Here are some points:
tensor([-41., -12., -13., -25.,  -6.,  -3.,  25.,  47.,  31., -46., -17.,  38., -71., -28., -23.])
tensor([ -8., -28., -22.,  -9.,  11.,  13., -70., -43., -59., -18., -30.,  -6.,  42., -75.,  43.])
tensor([  8.,  -8.,  -6.,   9., -19., -21., -17., -41., -19.,  62.,   1.,   3.,  53.,  33.,  43.])
tensor([-14., -36., -22., -16.,   9., -11.,  51.,  38.,  45., -18., -24.,  46., -54.,   7., -18.])
tensor([-20.,   9.,  -2.,   0., -14.,  -2.,  35.,  36.,  30., -15.,  -7.,   1., -49.,  14., -36.])
tensor([  0.,  -5.,  14.,   9.,  -5., -16.,  41., -20.,   6.,  23.,  27.,  -5.,  34.,  27.,  -4.])
tensor([ -27.,  -48.,   13.,  -21.,    4.,  -29.,   69.,   24.,   34.,  -72.,    8.,   47., -103.,
           4.,  -74.])
tensor([ 26.,  -3.,   1.,   6.,  29., -20.,  22.,   9.,  10.,  40., -12.,  23.,   9.,  49.,  18.])
tensor([ 17.,  23.,  34., -24.,   4.,  -5.,   6.,  -5.,  24.,  -5.,  85.,   1., -12.,  24.,  -2.])
tensor([ -44.,   -4.,   -2.,  -10.,  -28.,  -10.,   63.,   60.,   56.,  -52.,   -6.,   25., -103.,
           7.,  -61.])
tensor([-20.,  37.,  10.,   1., -26.,  11., -23.,   3.,  -4.,   1.,  24., -14.,  31., -35.,  22.])
tensor([ 38.,  34., -19.,  35.,  16.,  26., -45., -21., -26.,  62., -34., -52.,  72.,  20.,  33.])
tensor([  8., -29., -24.,   2., -12., -19.,  22.,   4.,  47.,  19., -12.,  36.,  -7.,  17.,   9.])
tensor([ 14.,  10.,   4.,   2.,  34.,  12., -38., -31., -64.,  18., -14., -26.,  60., -15.,  36.])
tensor([ 27.,  27.,   7.,  39., -12.,   1., -79., -59., -70.,  89., -26., -39., 118.,  18.,  76.])
tensor([  6.,  -5.,  12.,  13.,  -8.,  -9.,  36., -22.,   7.,  31.,  25., -11.,  37.,  29.,  -2.])
tensor([ -37.,   -3.,   38.,  -50.,  -24.,  -24.,   76.,   46.,   75.,  -79.,   95.,   49., -122.,
          11.,  -60.])
tensor([ 31.,  31., -15.,  32.,   7.,  23., -46., -15., -27.,  53., -34., -46.,  63.,  19.,  29.])
tensor([-14., -43., -23., -14.,  -3.,   4., -55., -35., -43., -34., -24.,   3.,  16., -72.,  20.])
tensor([ 59.,  36., -24.,  55.,  34.,  32., -77., -46., -76., 101., -62., -76., 127.,  18.,  63.])
tensor([ 43.,  26.,   6.,  18.,  60.,  29., -20.,  -9., -22.,  13., -11., -20.,  68.,  -6.,  16.])
Then 20 other points, each followed by its number:
tensor([ -7.,  -2., -15., -10.,  13.,   8., -15.,  17.,   3.,  -3., -23.,  12., -11., -22.,   8.]) 0
tensor([-25.,  -6.,  12., -17.,  21.,  -1.,  20.,   9., -33., -33.,  -4.,  11., -17., -28.,  -2.]) 1
tensor([-71.,  -1.,  22., -29., -51.,  -6.,  42.,  50.,  42., -74.,  37.,  30., -77., -42., -35.]) 2
tensor([-27.,  -2.,  20.,  13., -44., -24.,  -2.,  -5., -16.,  13.,  -9.,  13.,   2.,   9.,   4.]) 3
tensor([  1., -32., -30.,  -4.,  12.,  -7.,  29.,  23.,  31.,   6., -34.,  34., -23.,  11.,   5.]) 4
tensor([-10.,   8.,  14.,  18., -30., -16., -23., -18., -26.,  34., -10.,  -3.,  33.,  10.,  26.]) 5
tensor([ -1.,   1., -20., -11.,  13.,  15., -24.,  12.,   2.,  -1., -25.,  10.,  -2., -26.,  17.]) 6
tensor([ 69.,  50.,  23.,   7.,  22.,  12., -55., -54., -27.,  61.,  67., -51.,  92.,  34.,  55.]) 7
tensor([-13.,  38.,   8.,   9., -23.,  20., -37.,  -3., -13.,   5.,  21., -22.,  47., -35.,  31.]) 8
tensor([ 11., -23., -30.,   8.,  10.,  13., -95., -64., -81.,  11., -42., -26.,  87., -70.,  58.]) 9
tensor([-22., -44., -26., -19.,   1., -15.,  58.,  44.,  58., -33., -23.,  52., -76.,   8., -31.]) 10
tensor([ -7.,  16.,  -8.,  15., -11.,   9.,  10.,  21.,  17.,   6., -18., -15., -15.,  19., -15.]) 11
tensor([ 27., -16.,  -1.,   7.,  24.,  -8.,   0., -27., -23.,  11.,  -8.,  -4.,  14.,  19.,  -7.]) 12
tensor([-40., -14., -12., -23.,  -4.,  -1.,  28.,  43.,  29., -40., -16.,  38., -61., -31., -22.]) 13
tensor([-21., -42., -23., -11.,  -3.,   1., -44., -27., -40., -33., -30.,  13.,  10., -71.,  28.]) 14
tensor([  9.,  -3.,  11.,  13.,  -5.,  -8.,  30., -26.,  -1.,  31.,  18., -12.,  39.,  31.,   0.]) 15
tensor([25., 18.,  5., 11., 56., 24.,  6., 12., -2., -9., -8.,  2., 33., -7., -1.]) 16
tensor([ -25.,  -47.,   11.,  -25.,    3.,  -27.,   72.,   30.,   36.,  -73.,    7.,   49., -108.,
           5.,  -72.]) 17
tensor([ 81.,  56.,  -5.,  42.,  81.,  47., -71., -42., -60.,  69., -22., -58., 127.,   2.,  65.]) 18
tensor([-33.,  -7.,  11.,   0., -47., -24.,   5.,   8.,   0.,  -2., -11.,  24., -17.,   2.,  -2.]) 19
Which two of these numbered points are nearest to each point below, ignoring the direction in which the first points spread most? Their numbers follow each, nearest first.
tensor([-70.,   8.,  23., -29., -56.,  -6.,  46.,  51.,  45., -73.,  39.,  30., -71., -44., -35.]) > 2 8
tensor([ 18.,  25.,   9.,  33., -15.,  -7., -59., -44., -55.,  69., -21., -30.,  91.,  15.,  59.]) > 5 3
tensor([  8., -24., -31.,   1.,  18.,  -5.,  12.,  13.,  18.,  15., -34.,  26.,  -9.,   4.,  15.]) > 4 10
tensor([ 20.,  31.,  32., -19.,   6.,  -3.,   3.,  -7.,  20.,   2.,  82.,  -9.,   0.,  25.,   4.]) > 7 15
tensor([ -7.,  11.,  -6.,  15., -10.,   6.,  20.,  21.,  17.,   2., -15.,  -9., -19.,  15., -18.]) > 11 0
tensor([-25.,  30.,  14.,   1., -28.,  18., -22.,   3.,  -2.,  -7.,  27., -18.,  24., -36.,  14.]) > 8 2
tensor([ 13., -24., -31.,   5.,  19.,  -1.,  12.,  15.,  13.,  26., -41.,  21.,   0.,  13.,  18.]) > 4 10
tensor([-49.,  15., -14., -22., -18.,  14.,  -5.,  73.,  20., -49., -22.,  37., -87., -33.,  -1.]) > 13 6
tensor([ 11.,  18.,  33., -26.,  -5.,  -7.,  21.,   5.,  33., -16.,  83.,   6., -26.,  24., -10.]) > 7 15
tensor([ -9., -12.,   6., -11.,  14., -11.,   4., -17., -44.,  -3.,  -6.,  -3., -16.,   2.,  -3.]) > 17 1
